(in the rows, 128 means zero)
The same turns and mirrors carry the whole set onto itself and the rows of a family onto each other. Which other rows belong to the same family as each row named below? List them in the order they appear above.
These 16 rows form 4 families of 4 rows each.
fuzip: [124 100 120 139 118 113 116 156 108 119]
Rud: [147 121 126 138 130 113 107 151 118  94]
sokev: [116 159 140  99 147 174 122 130 112 103]
Sofe: [132 108 125 145 132 113 129 158 117 126]
Taz: [133 110 118 137 105 123 121 149 117 131]
Vabut: [131 158 152  98 142 173 120 140 115 112]
Devid: [112 143 125 100 150 173 146 149 102 125]
lan: [102 146 134 104 149 177 135 137 109 131]
fosup: [107 105 114 142 125 112 123 147 105 113]
Dal: [ 93 156 123 105 143 170 124 148 106 131]
badi: [142 124 124 131 108 112 125 138 112  91]
tado: [128 121 141 139 117 110  96 138 117  99]
nav: [107 149 146 100 160 165 118 136 103  92]
reko: [106 172 147 101 143 158 123 135 110 103]
sol: [ 96 135 147 107 156 173 120 144 107 133]
Por: [135 116 137 135 117 106 110 147 111  95]

The rest of the family of sol: Taz, badi, nav
The rest of the family of Rud: Sofe, Dal, reko

The same turns and mirrors carry the whole set onto itself and the rows of a family onto each other. Which other rows belong to the same family as each row named below? List them in the order they appear above.
These 32 rows form 4 families of 8 rows each.
Fome: [135 111 154 145 139 146 144 104 130 103 148 137  90 125 112 147 150 169
 129 143 158 116 125]
nogos: [133 116 164 131 119 140  99 146 138 124 136 146 128 149 159 125 137 166
 136 171  86 110 107]
vudu: [129  99 156 142 152 150 144 111 134 103 161 145  90 124 133 145 146 168
 124 145 156 129 139]
pebaz: [137 124 151 131 121 102 123 160 120 140 147 147 127 143 123 131 107 178
 119 166  97 128  96]
Zukod: [100 114 127 124 136 141 131 142 138  97 154 170 123 149 111  99 117 153
 124  99 125 152 153]
nide: [ 95 112 139 130 154 163 131 109 137 109 148 122  98 153 128 115 113 151
 122 137 149 123 149]
Gunoz: [136 108 140 137 130 119 156 139 129  90 155 167 115 122 111 129 161 154
 141 111 148 143 141]
zela: [116 106 125 125 148 141 131 144 122 101 148 156 117 155 117  86 115 150
 127 104 132 153 158]
Babi: [137 107 135 153 127 122 150 139 131  91 148 180 107 130 107 130 155 163
 134 105 133 148 135]
zatot: [147 130 148 129 114 104 123 164 122 134 133 142 137 143 133 133 120 166
 129 175 102 128 103]
telu: [109 111 131 120 138 136 139 144 137  94 151 162 124 145 118 101 132 141
 134 101 138 148 162]
bopug: [127 109 141 136 122 143 115 133 144 107  95 146 156 157 166 107 129 175
 141 152  94 106 126]
rek: [130 104 166 141 122 143  99 139 141 128 137 155 113 156 152 127 133 174
 134 155  76 109 106]
Tago: [148 114 163 145 114 147  96 139 145 127 143 141 122 143 156 127 127 192
 145 166  97 118 107]
zak: [ 92 118 141 118 147 159 134 120 151 106 155 134 107 141 126 120 121 137
 137 129 149 128 151]
ruge: [ 85 120 134 125 147 164 132 115 148 106 152 140 102 133 126 119 101 150
 129 137 149 126 138]
saku: [156 103 140 141 135 125 145 139 113  95 149 170 110 128 100 117 154 168
 134 108 139 145 133]
Niz: [122 112 142 152 137 143 152 112 139 100 144 149  87 116 122 153 139 160
 140 143 157 122 118]
mevi: [134 117 124 136 120 102 146 148 121 120  95 146 153 141 134 111  92 183
 126 150 118 120 114]
fer: [141 121 128 144 100 108 130 155 131 117 103 136 152 156 149 106  98 189
 122 146 118 136 134]
dif: [141 124 125 133 117 107 138 152 127 118  94 143 165 151 141 115 113 176
 133 155 112 124 121]
gupu: [120 114 149 137 143 142 150 115 143 102 157 139  99 120 118 150 149 152
 144 140 159 121 132]
ref: [150 103 149 135 131 125 150 140 121 101 153 169 101 127 109 132 149 165
 114 117 151 149 150]
Matil: [131 114 144 140 107 153 106 129 153 114 100 135 144 160 160 108 111 192
 136 147 108 112 132]
duzu: [109 105 137 124 166 170 135 112 145 108 149 140 110 147 130 117 114 161
 130 130 151 133 159]
nizog: [142 130 112 150 121 107 140 149 120 124 105 134 155 145 136 108  98 186
 132 144 116 130 128]
tid: [126  98 138 146 123 144 122 127 142 107  86 154 138 155 163 106 119 180
 140 140  98 101 124]
sela: [157 135 145 140 111 111 113 162 118 143 147 143 119 133 123 129 112 176
 129 161 103 131 108]
peku: [125 112 133 154 119 148 115 121 138 107  99 137 145 151 168 100 122 188
 132 138 101 104 136]
kisuk: [155 119 147 148 107 104 120 164 122 130 145 140 130 138 143 124 113 190
 131 166 107 143 109]
teve: [138 118 165 145 110 153  90 135 137 126 141 146 110 140 156 120 137 178
 130 156  88 105 116]
laru: [130 108 129 117 146 144 140 139 134 105 141 164 121 151 108 105 117 158
 120 104 146 153 169]

The rest of the family of ruge: pebaz, Zukod, Babi, rek, Niz, mevi, tid
The rest of the family of ref: vudu, Tago, fer, Matil, duzu, kisuk, laru
The rest of the family of nide: Fome, zela, saku, nizog, sela, peku, teve

The same turns and mirrors carry the whole set onto itself and the rows of a family onto each other. Which other rows belong to the same family as each row named below? List them in the order they appear above.
These 30 rows form 5 families of 6 rows each.
degin: [132 142 142 172 155 143 150 129 127 142]
valu: [140 120 115  97 139 140 110 118 111 109]
ved: [125 135 148 160 166 133 149 128 142 147]
kivav: [134 117 136  89 139 144 103 142 129 115]
Mimeb: [134 107 122 103 127 144 101 135 107 116]
deze: [149 122 116 103 120 131 116 131 111 114]
lugaz: [147 121 126 100 147 138 110 132 104 100]
zoge: [159 122 133 106 128 135 111 135 109 106]
lubu: [102 133 140 164 155 145 131 132 138 151]
Vun: [151 110 135  95 145 129 110 135 122 108]
mipi: [115 127 155 156 152 144 150 130 125 159]
fefem: [113 146 140 161 169 139 147 123 134 134]
gozi: [134 107 125  99 126 135 104 138 108 122]
fifu: [150 117 138  93 141 123 111 134 119 110]
Zulom: [144 123 128  99 145 137 110 130 112  95]
Rera: [109 138 142 171 170 138 134 135 129 132]
gube: [118 141 139 164 173 146 147 123 132 133]
bitaf: [107 136 141 166 150 144 132 133 130 157]
liku: [106 135 139 168 154 152 129 128 130 151]
Dumu: [127 138 151 161 162 134 146 121 138 151]
Gib: [ 97 132 144 153 162 145 151 134 131 139]
nep: [126 132 147 180 156 145 132 134 128 139]
tozol: [128 143 143 172 152 147 147 125 134 137]
sed: [127 106 122  98 130 137 103 139 113 114]
Fera: [157 119 130 105 129 131 114 142 109 107]
karon: [120 131 153 166 168 130 132 132 129 151]
Kek: [144 111 122  94 132 129 112 127 129 115]
lofu: [113 128 145 168 148 162 148 130 126 137]
gedob: [139 127 129  97 136 157 102 136 104 113]
tugud: [143 126 134  97 121 138 108 151 112 123]

The rest of the family of mipi: kivav, Gib, lofu, gedob, tugud
The rest of the family of Vun: lugaz, fefem, Dumu, tozol, Fera
The rest of the family of bitaf: Mimeb, lubu, gozi, liku, sed
The rest of the family of Rera: valu, deze, nep, karon, Kek

The same turns and mirrors carry the whole set onto itself and the rows of a family onto each other. Which other rows belong to the same family as each row named below? List them in the order they appear above.
These 28 rows form 7 families of 4 rows each.
Rebu: [159 173 118 143 152 163 182  96 132  97 178 143]
dese: [123 152 109 141 174 150 176 126 142  75 149 116]
kefol: [137 149 121 154 146 154 150 130 105  71 157 132]
busof: [101 167 130 130 123 191 167  80 121 119 163  96]
sirin: [109 152 127 143 168 143 152 121 122  71 174 145]
fuza: [122 179 131 145 144 170 176  84 105 134 187  94]
Kisin: [117 176 148 145 179 172 157 112 112  69 149 135]
zigi: [ 93 180 112 121 143 155 183  87  99 129 151 139]
Sab: [134 183 128 147 133 176 202 102 131  76 156 110]
Gafaz: [123 203 136 136 159 154 187  86  99  91 174 137]
boged: [107 167 109 160 176 141 157 112 129  79 182 110]
Mune: [ 86 154 124 130 163 174 153 113 112 108 126 137]
banog: [123 188 121 145 139 169 194 108 155 101 159 144]
tevep: [ 92 145 118 149 151 166 153 130 142  79 174 123]
zadek: [126 162 137 132 138 154 200  89 130 141 152 119]
Bikeg: [114 124 107 133 164 143 157  94 104 111 149 112]
saziz: [116 171 153 152 125 180 178  87 112 127 139 114]
sebu: [126 155 126 139 123 168 183  68  93 112 156 107]
Soro: [125 162 107 132 166 132 154 125 126  85 174 141]
Vul: [ 90 143 118 118 145 150 154 113 112 125 175  99]
ner: [116 186 135 138 134 182 184  94 107 142 149 113]
sekav: [ 92 133 137 143 157 158 139  88 109 100 168 100]
Lefi: [115 200 102 146 142 175 185 105 140  98 178 106]
Takan: [119 145 140 139 152 143 138 105  82 111 153 112]
Fosub: [104 137 140 142 133 146 168 124 105 114 131 109]
Sabuk: [124 197 118 163 155 165 193 104 136  99 173 145]
kino: [124 181 131 176 149 186 175 102 134  87 186 118]
denit: [101 142 144 118 147 158 142 111  93 114 151 114]

The rest of the family of Mune: Kisin, zigi, Gafaz
The rest of the family of sirin: ner, Sabuk, denit
The rest of the family of Rebu: kefol, zadek, Fosub
The rest of the family of Lefi: busof, boged, sekav
The rest of the family of kino: fuza, tevep, Vul

The same turns and mirrors carry the whole set onto itself and the rows of a family onto each other. Which other rows belong to the same family as each row named below? List them in the order they appear above.
These 32 rows form 4 families of 8 rows each.
Kimam: [131 141 145 143 128 122 165 143 103 146 130 121 170 154]
sasez: [107 138  97 108 144 138 134 135 107 116 123 148 167 132]
fibam: [133 118 128 116 129  89 141 130 106 111  97 156 120  97]
Ven: [122 140 151 167 133 118 128 106 119 146 128 147 163 126]
des: [123 121 127 144 124 133 153 145 105 143 138 112 171 159]
lupim: [159  98 134 112 136 104 120 128 105 155 132 161 128 130]
san: [132 139 149 158 141 125 136  95 130 130 128 139 167 131]
Nug: [111 117 137 104 129 130 155 159 103 104 144 129 125 108]
dube: [156  99 129 104 143 115 123 132 109 147 129 165 127 139]
pati: [144 116 144 141 130 113 111 105 116 150 139 104 126 127]
Vog: [149 121 160 150 122 107 124 125 130 150 134 110 128 121]
lus: [135 132 141 164 129 117 132 110 130 140 107 145 170 143]
sen: [152  91 141 126 136 119 118 128 117 148 147 164 141 121]
gosof: [135 131 152 145 130 128 167 144 105 147 132 130 158 160]
sud: [118 119 131  91 131 122 148 153 109 102 142 132 128 104]
dodag: [112 119  96 107 133 154 141 130 110 109 117 148 155 124]
kuleb: [152 112 142 111 133 101 137 123 117 108  98 150 127  95]
gasak: [133 108 137 114 125  97 139 129 112 111 107 164 114  99]
Fogud: [142 109 121 113 127 102 120 120 132 116 104 155 117 100]
Lidug: [111 115 102 113 134 130 153 142 110 100 121 159 166 123]
Bani: [124 106 129 104 128 130 146 149  95 110 142 125 132  89]
kabe: [141 123 154 136 127 120 110 114 131 154 138 122 116 131]
Zufis: [131 146 150 157 142 108 127 106 122 142 126 152 163 119]
Mozeg: [129 122 137 152 124 130 177 132  97 138 135 123 166 149]
Galo: [131 118 150 139 127 118 109 118 122 150 142 120 107 122]
nuvi: [107 143 110 143 114 120 146 131 106 130  95 107 137 145]
subed: [100 126  92 107 133 133 137 138  98 113 122 145 160 127]
sarar: [124 141 101 127 118 124 160 128 110 122  96 103 145 136]
romu: [158  83 141 122 134 119 122 120 103 144 124 159 132 137]
fis: [105 142 113 132 114 129 154 134 111 119  94 113 143 150]
kod: [132  98 120  98 122 113 152 158 106 113 138 125 121 109]
zoke: [104 143 111 133 119 122 150 133 124 105 107 102 150 129]

The rest of the family of sud: Kimam, Ven, lupim, gasak, kabe, subed, fis
The rest of the family of des: Vog, lus, sen, Fogud, Lidug, kod, zoke

The same turns and mirrors carry the whole set onto itself and the rows of a family onto each other. Which other rows belong to the same family as each row named below? List them in the order they appear above.
These 32 rows form 4 families of 8 rows each.
Nefur: [ 94 168 132 121 124 111 135 132 154 136 134 137 102 120 118 113 121 147
 133 132 125]
dol: [152  82 115 131 140 133 144 134 113 120 130 118 164 124 163 141 130 134
 108 109 122]
gutas: [152  92 107 130 139 136 147 141 120 102 133 123 171 119 158 147 133 145
 109 102 127]
Volo: [152  95 114 129 146 132 135 130 107 102 138 132 169 121 163 151 129 150
 114 104 128]
pase: [110 174 141 120 130 106 132 145 154 130 134 125 100 110 117 124 126 132
 139 137 131]
kala: [ 95 169 132 121 122 110 136 133 153 137 133 138 104 119 116 114 117 148
 131 131 125]
Gani: [100 157 139 119 133 108 128 141 156 134 139 129  89 120 120 114 122 133
 132 131 124]
Kal: [153  94 114 129 145 130 135 129 108 103 135 131 167 122 163 154 130 149
 114 104 127]
gam: [153  94 114 129 145 130 136 130 107 102 135 132 169 121 162 154 128 150
 113 103 127]
saz: [104 172 145 122 128 107 131 139 140 141 136 137 101 120 119 115 118 142
 130 142 127]
Nosa: [152  90 108 129 139 136 146 140 121 101 133 123 170 119 159 147 136 144
 111 102 127]
nin: [155  94 111 133 138 130 134 131 118 116 127 118 174 113 166 158 133 139
 115 114 125]
mibet: [104 171 145 123 128 106 132 137 141 141 134 137 100 120 120 117 120 141
 130 142 125]
neged: [109 178 138 121 131 107 134 152 148 130 138 127 105 109 113 120 118 136
 137 134 134]
supo: [ 97 161 135 120 135 110 131 148 149 133 145 131  95 118 116 108 114 136
 130 129 129]
Vanu: [153  94 114 129 146 132 135 129 108 102 136 131 167 121 164 152 130 148
 115 104 128]
zurim: [103 160 140 120 127  99 129 143 155 135 131 129  91 120 115 123 115 137
 126 129 121]
vavef: [150  94 108 134 145 138 134 133 115 115 137 120 174 112 169 147 135 136
 119 115 129]
sonu: [154  99 109 135 137 129 136 139 112 117 129 121 179 112 160 156 121 143
 111 111 128]
buvug: [ 94 169 131 122 124 112 136 134 153 136 135 138 103 120 117 112 119 148
 132 132 126]
Fenav: [153  84 115 132 136 130 145 136 111 121 127 119 168 124 160 144 124 136
 104 107 121]
geza: [150  83 113 132 141 137 145 137 110 120 134 120 167 124 163 136 127 134
 108 108 125]
gos: [100 163 137 121 129 103 131 151 148 135 137 132  97 119 111 116 107 140
 123 127 126]
vapa: [ 95 168 132 121 122 110 136 132 155 137 132 137 103 120 117 115 119 147
 132 132 124]
Kanad: [150  98 107 135 143 136 136 141 109 115 139 122 180 111 163 146 124 141
 114 111 133]
sus: [108 175 139 120 133 110 133 149 151 130 140 126 102 109 117 118 124 133
 140 136 134]
pof: [151  85 113 132 140 133 146 140 108 121 132 121 170 123 159 139 122 137
 104 106 125]
Voma: [153  90 108 129 139 134 146 139 122 102 131 122 170 119 159 149 135 144
 110 102 126]
tun: [103 171 144 122 129 108 132 138 140 141 137 138 101 120 120 114 120 141
 131 142 127]
kipe: [104 171 145 122 129 108 131 137 142 141 136 137 100 120 121 115 121 140
 131 142 126]
pipa: [153  91 108 130 138 134 146 141 121 102 131 123 171 119 158 149 133 146
 109 102 126]
dem: [111 177 140 121 128 103 133 149 151 131 132 126 103 110 113 126 119 135
 135 135 131]

The rest of the family of geza: dol, pase, neged, Fenav, sus, pof, dem
The rest of the family of vavef: Gani, nin, supo, zurim, sonu, gos, Kanad
The rest of the family of buvug: Nefur, Volo, kala, Kal, gam, Vanu, vapa

